(in the rows, 128 means zero)
One hidden turn or mirror swaps the rows below in pairs. Which row is each named row swapped with?
The rows were stretched afterwards, more along some directions than others.
J606: [132  78 160 114  86 158 108 182 110 142  87 153 133 101 129 163 114  93
 120 125 116]
J341: [102 133  82 138 136 147 123 142 137  99 101 118 193 127 112 147 107 124
 162 130 150]
J771: [110 127  77 146 144 135 132 137 153 127 127 146 173 126 117 143 103 133
 128 133 156]
J679: [117 118 116 103 127 132 134 160 142 145 135 147 162 108 167 116 120 133
 118 139 145]
J867: [134 153 135 125 127 133 141 131 128 148 130 124 136 140 161 105 126 120
 122 132 104]
J522: [117 142 113 139 138 139 134 148 113 126 142 131 168 138 158 120 135 120
 136 134 137]
J275: [116 149 126 109 129 142 119 119 109 138 117 121 102 136 147 142 154 123
 106 104 117]
J880: [142 108 154 125  94 122 125 140 112 166 147 132  62 117 135 131 124 125
 106 103  96]
J888: [116 128 117 149 128 127 157 148 159 128 159 120 158 113 144 146  91 119
 168 139 105]
J213: [159  86 187 114 123 131 114 170 115 116 137 128  75  98 120 118 115 143
 113 126 123]
J206: [156  94 174  86  97 141 135 175 112 133 128 143 114 104 136 138 130 111
 130 128 102]
J488: [121 125 152 128 135 144 123 154  95 120 113 127 151 117 137 136 118 106
 136 134 136]
J535: [113  92 131  90 134 105 114 107 116 145 105 141 111 133 129 126 111 134
  82 111 150]
J9: [144 125 132 130 119 121 159 127 149 107 132 114 149 128 112 139 103 145
 177 129 111]
J711: [126 114 139 140 141 135 117 114 166 117 119 108 121 125 128 113 128 133
 129 123 124]
J348: [162 100 160 136 103 130 138 159 150 127 140 126  86 111 122 136 123 145
 156 131  74]
J352: [123  99 131 104 110 140 113 156 128 132 115 124 119 138 153 150 112 148
 130 120 101]
J288: [128 120 118 139 161 141 130 145 111 126 132 132 121 126 128 115 135 124
 114 134 146]
J598: [127 165 146 100 133 149 154 163 125  79 148 139 103 117 174 107 110 166
 129 117  97]
J211: [146  89 174 123  99 122 112 154 120 128 140 119  89 114 132 124 117 141
 123 121 102]
J316: [134 175 117 141 158 148 155 125 160  75 133 129 103 149 129 114 110 157
 158 122 111]
J169: [110 146  99 156 182 121 136  82 143 102 109 123 115 167  93 132 118 162
 119 118 146]
J837: [129  98 128 104 121 126 145 153 115 123 111 161 159 115 115 143  92 138
 120 150 147]
J912: [108 137 118 135 174 127 125 105 158  91 121 110 125 144 126 104 134 142
 138 132 121]
J145: [103 138 115 113 167 112 130  93 123 121 115 130 117 148 123 121 106 131
  88 115 172]
J869: [114 162 130  95 149 151 149 141 119 107 122 162 146 132 168 115 118 132
 123 135 156]
J494: [121  89 159 103 146 131 115 109 139 127 118 143 119 121 140 122 130 145
 111 130 154]
J785: [121 102 126 111 130 132 104 143  95 156 133 170 128 118 134 140 144 124
  86 116 168]
J731: [132 115 149 110  97 151 132 111 137 157 120 130 106 144 146 139 162  96
 141 123  92]
J983: [139  98 180 130 121 131 116 158 121 121 113 111 103  84 121 121  97 147
 111 105 135]
J184: [145 161 114 149 137 144 153 141 145 130 158 134 131 150 150 115 148 122
 154 137  98]
J962: [146 121 140 106 141 113 134 153 119 122 139 151 127 110 113 119  88 122
  97 148 157]
J925: [117 114 141  92 150 129 130 107 132 108 109 144 127 131 146 121 113 148
 105 128 142]
J343: [129 136 148 148 154 126 144 139 140 133 131 119 148 138 127 115 107 114
 133 165 121]
J127: [137 149 124 125 129 141 125 146 130 101 126 114  96 158 144 137 141 124
 136 130  80]
J115: [114  88 134 112 124 128 111 156 112 174 119 148 137 108 125 157 130 107
 101 119 169]
J589: [134 129 153 104 132 131 121 145 117 114 139 148 130 115 130 116 141 151
  96 129 162]
J382: [125  99 155 142 116 118 116 135 136 160 115 128 111 105 121 147 105 105
 124 116 127]
J204: [125 128 115 114 101 135 147 159 145 115 120 142 169 116 126 148  85 119
 157 143 128]
J369: [139 118 161 131 111 122 169 139 146 153 164 131  76  94 144 113 117 155
 115 109 109]
J290: [111  83 119  95 126 111 127 128 128 155 121 125 135 128 138 131 123 122
 118 125 118]
J560: [128 164 135 104 143 154 131 121 133  92 114 155  96 162 164 113 157 150
 120 132 103]
J526: [131 117 133 135 140 140  99 170 126  98 110 149 135 111 101 143 117 135
 109 141 158]
J158: [119  94 127 112 113 123 153 139 119 164 170 140 111  96 158 121 100 107
  99 124 130]
J17: [142 127 149 134 129 116 117 118 147 133 133 132  91 129 100 129 108 124
 106 127 133]
J695: [145  95 136 120  80 160 130 217 115 104 123 139 138  85 134 159 111 110
 146 131 110]
J841: [113 122  86 137 140 132 135 117 156 167 147 160 163 138 144 130 139 121
 121 137 156]
J697: [116 105  99 120 126 122 128 171 143 132 147 142 145  96 126 119 110 136
 125 138 139]
J285: [103  93  83 149 128 137 126 144 144 131 122 106 171 108 104 148 119 116
 155 117 137]
J894: [134 144 107 148 144 147 123 141 136 126 136 114 104 151 110 134 146 119
 137 113 109]
J443: [136 143 127 153 143 127 124 154 134 108 146 126 141 124 110 122  96 111
 114 143 121]
J380: [117 124 138  97 111 144 129 139 100 155 126 134 110 105 165 120 126 104
 112 121 134]
J838: [126 160 136 133 159 145 118 122 149  99 115 147 127 186 139 109 148 147
 128 143 117]
J47: [124  90 116 132 103 144 141 131 121 156 125 135 190 107 142 155 131  88
 120 118 145]
J990: [122 104 105 126 160 112 127 126 108 140 124 134 127 145 104 117  96 131
  96 126 174]
J283: [127 125 149 120 136 153 102 116 119 110 109 142 112 156 135 133 155 130
 135 126 113]

J283 pairs with J785
J695 pairs with J127
J169 pairs with J837
J288 pairs with J348
J290 pairs with J285
J211 pairs with J522

